(in the rows, 128 means zero)
The rows of M fall into a few groups, and each row is roughly a mix of its group's hidden directions.
M:
[[129 140 147 124 140 143 118 178 118  48 127 126 125 108 121  88 155]
 [155 111 133 139 124  81 147  97 102 148 114 118 178 104  89 169 108]
 [126 145 128 100 167 141 121 158 104  88 133 121 111  74  73 150 136]
 [114  98 123 121 147  85 113 135  81 115 159 129 119  66 101 157 148]
 [ 95 171 110  73 124 169  96 117 137 145 154 164 102 126 147 143 132]
 [151 130 147 146 146 133 167 155 129  86  76  88 110 118  96  96 110]
 [147  82 143 127 134  76 133 149  89  95 125 119 119  75  96 127 142]
 [148 125 124 142 168 109 162 149 110  87 121 113 131  85  64 147 122]
 [129 104 132 114 149  94 121 150  85  92 142 126 114  63  88 143 145]
 [118 155 113 122 117 153 146 108 174 138 102 158  93 166 177 108  99]
 [ 88 162 104 133 118 150 127  84 147 188 138 132 137 161 157 150 110]
 [135  97 137 126  75  81 153  94 111 151 108 127 107 126 160  81 117]
 [183 127 167 114 130 137 117 156 116 101  97 100 172 120  79 132 129]
 [150 132 121 158 124 128 112  84 135 159 142 135 152 170 194 142  96]
 [138 108 140 150 119 138  81 145 129 113 165 134 138 163 194  98 155]
 [112  99 125 145 120  90  96 108 104 159 164 135 182 121 133 174 147]
 [108 144 119 104 154 154 133 169 138  76 129 144  66 103 120 103 142]
 [186  98 147 113 127 127 101 163 140  79 137 162 113 137 158 100 143]
 [119 126 117 134 167 130 142 174 125  62 142 135  86  94 107 111 147]
 [119 118 123 180 131 111 126  90 118 177 135  97 176 151 144 162 109]
 [175 122 162  98 129 136 124 169 117  75  97 116 118 105  96  98 134]
 [155  86 131 152 120  60 141 114 102 120 139 141 175 104 111 150 132]
 [142 165 134 114 135 173 156 151 164  91  85 129  98 146 122  91 111]
 [180 126 162 115 134 157 130 172 134  89  93  99 116 134 100  92 128]
 [ 82 181 113 128 135 166 151 115 155 125  92 125  92 142 154 110  98]
 [123 137 132  92 152 136 142 162 119  91 105 124  94  79  66 132 134]
 [116 162 129 119  94 133 177 111 151 110  77 141 113 140 144  76 105]
 [166 109 135 142 138  91 134 103  93 149 125 103 170 103  91 174 106]
 [108 140  88 182 177 122 149 127 137 110 174 143 150 128 119 167 129]
 [113 145 109 148 117 142 119  88 149 170 147 141 134 175 192 133 109]
 [187  78 151 112 126  99 110 163 113  95 142 142 137 107 102 126 155]
 [ 86 155 105  79 144 154 111 143 130 114 156 161  78  98 121 136 147]
 [182  84 154 140 123  81 133 126  98 129 112 105 164 108  94 143 122]
 [163  99 149 148 119  82 150 115  99 136  99  96 171 108  88 142 113]
 [123 107 136 109  82 106  86 101 124 158 148 163 150 146 185 126 143]
 [109 162 122 110 150 152 164 144 125  98  97 106  74  96  94 105 113]
 [156 106 138 161 166 127 133 183 136  69 130 120 145 124  93 129 150]
 [116 119 109  98 148 105 125 136 105  94 157 164  73  71 127 133 137]
 [ 81 171 103  90 156 164 127 138 128 121 142 138  83  96 101 144 132]
 [100 134  98 182 158 144 125 128 160 121 162 148 127 167 180 136 129]
 [133 129 108 148 118 116 131  73 133 191 146 135 157 157 154 163 103]
 [142 131 144  97  75 144 106 105 152 172 112 145 142 174 168 110 124]
 [137 120 126 155  94 113 147  86 152 170 109 134 147 176 175 116 103]
 [117 131 133 165 102 102 168  87 125 162  87  97 168 145 128 123  99]
 [196  78 158 146 106  85 130 131 120 114 109 127 161 137 134 113 126]
 [ 70 179 103 107 122 161 144 102 144 150 118 135  85 132 150 117 110]
 [160 101 137 111 132  97 130 150 102 108 146 133 152  87  62 148 154]
 [ 71 167  93 156 138 154 144 103 162 156 137 140 136 161 151 147 117]
 [164  96 152 150  87 104 152 118 145 157  89 111 166 167 125 106 121]
 [113 146 131 105 156 149 114 174 111  71 146 128 112  87  91 122 158]
 [ 82 175 101  94 153 173 108 130 136 124 154 150  86 116 139 143 130]
 [109 135 108 143 106 135 131  86 155 184 138 143 130 176 180 130 112]
 [144 173 142 106 144 191 125 133 137 147  97  84 127 142  92 135 104]
 [ 87 160 104 139 131 149 137  83 144 184 119 118 114 152 158 149  94]
 [ 73 164  92 128 128 154 131  93 145 180 153 138 118 149 147 150 121]
 [140 125 139 116  82 136 102  99 148 175 126 145 154 178 177 121 124]
 [151 103 149 107 133 120 116 182 114  72 133 133 121  96  92 108 165]
 [121 117 120 173 125 136 111 123 162 155 151 139 175 188 165 144 140]
 [167  80 141 125  95  66 125 103 113 146 123 152 170 119 128 147 127]
 [ 96 153 114  80 147 139 111 133  98 121 154 136  98  72  92 153 141]
 [159  86 133 129 100  75 108 103 113 147 152 162 174 127 146 151 136]
 [ 49 137  91 159 136 121 153 121 144 126 144 145  93 129 159 115 138]
 [ 96 106 122 143 144 116  89 141  83 131 191 106 124 100 131 138 166]
 [172  94 133 147 122  88 127  93 107 172 133 115 169 129 119 169 107]
 [177 114 136 150 122 141 105 122 157 158 142 135 178 187 150 147 124]
 [113 192 111 157 148 140 151  84 117 121 121 116 167 127 137 150  84]
 [ 94 183  98 126 155 165 145  99 139 164 129 117 122 131 109 168  98]
 [120  93 115 141 120  86  99 100 109 164 175 150 159 123 150 169 142]
 [138 129 122 152 116 131 123  87 149 168 122 134 131 176 196 128  95]
 [126 125 158 142 153 130 107 166  87  77 114  76 134  93 108 115 140]
 [174 113 158  89  96 123 133 147 144  96  82 152 107 131 135  83 125]
 [130 108 138 130 130  84 127 117  79 137 130 102 163  80  80 162 131]
 [109 177 106 118 123 162 137  82 148 182 123 130 131 156 142 151  94]
 [108 182 119 116 122 187 137 112 166 152 105 125 116 169 147 116 104]
 [126 142 139 105 149 148 145 163 125  80  92 111  74  96 101  98 123]
 [133 155 128  59 113 124 130 102 115 148 105 149 127  89  86 161 109]
 [ 98 140 115 162  98 117 152  80 138 182 123 117 163 163 151 129 112]
 [154  97 138 134  83  96 112  90 123 177 136 137 165 157 165 130 125]
 [107 146 114 135 169 143 162 163 125  86 127 109  95  94  74 122 136]
 [133 100 128 155 114 106  92 102 131 151 151 150 151 160 201 140 125]
 [125 112 143  79  91 109  78  99  92 175 142 132 135 107 142 147 136]
 [116 113 105 162 104  80 155  76 130 167 141 150 158 142 154 145 114]
 [ 99 170 117  94 116 189 119 135 166 142 133 146  99 161 146 106 137]
 [ 72 161  96 108 139 171 110 129 147 148 168 149  92 138 145 136 145]
 [ 91 159 104 111 146 172 146 161 165 102 137 150  79 133 116 107 146]
 [157 121 152 168 113 128 145 113 140 148  81  86 159 171 145 110  98]
 [100 172 123 136 115 178 142 113 167 155 101 116 131 179 150 110 110]
 [112 161 112 134 128 171 146 133 179 117 117 151  99 173 166  95 118]
 [147 113  98 125 172 109 137 143 126  89 169 170  84  93 120 150 130]
 [111 158 120  87 150 151 140 132 107 120 117 110  61  82  99 123 112]
 [136 105 109 107  95 124 133 112 172 175 145 181 106 167 154 124 136]
 [114 179 117 132 125 171 125  92 147 175 125 116 156 168 143 150 101]
 [174  75 157 127 107  74 114 134  93 116 129 125 161 104 114 127 143]
 [105 126 106 100 109 125  93 112 134 157 185 182 136 135 154 152 156]
 [105 168 118 115 113 162 110  87 137 191 135 121 153 159 142 154 112]
 [133 104 144 104 108  75 131 114  73 126 118 115 132  68  97 130 130]
 [127 117 125 130 154 125 156 176 135  65 119 134  83 100 100  99 144]
 [119 137 136 124 145 145 143 178 141  58 107 132  91 113 116  86 143]
 [141  84 138 115 120  74 100 125  79 125 158 136 141  81 121 148 148]
 [197  78 154 147 108  85 122 129 118 118 127 132 168 139 138 120 130]
 [ 65 167 100 137 121 157 137  97 150 171 135 128 116 157 160 128 117]
 [137 105 119 169  98  76 182  87 132 150 113 132 145 143 143 110 107]
 [174  90 157  99 115  84 110 136  92  92 113 141 123  85 129 119 129]
 [ 90 165 110 114 146 182 137 156 164 109 129 139  76 141 132 104 137]]
Here is one row of each group, with its name. Which group are the others in?
[109 100 131 165 160 129  93 175 131  99 162 125 161 132 120 151 173]  K
[ 92 170 103  90 136 154  96  99 124 159 160 155 121 117 142 170 122]  P
[ 48 178 116 138 145 169 125 133 122 124 128  95 112 122 134 118 133]  C

[163 120 152 127 139 121 155 163 115  77  92 101 120 100  79 101 127]  K
[145  79 122 146 102  73 118 100 120 153 161 160 149 137 168 137 136]  K
[134 117 158 165  98 107 154 136 126  96  82 101 160 144 141  73 128]  C
[ 87 178 107  74 125 171 111 113 135 160 147 147 109 122 118 150 131]  P
[168  86 145 134 123  81 133 125  96 140 127 109 167 102  79 154 132]  C
[155 117 130 127  90 101 152  96 139 174 118 139 190 149  97 148 123]  P
[118 130 121 122 168 112 127 144  85  91 147 116 110  63  88 151 134]  P
[153 101 148 106 129 128 106 184 125  71 143 145 114 112 116  98 169]  C
[ 73 163  88 120 116 148 144  98 153 174 159 155 125 148 132 143 134]  C
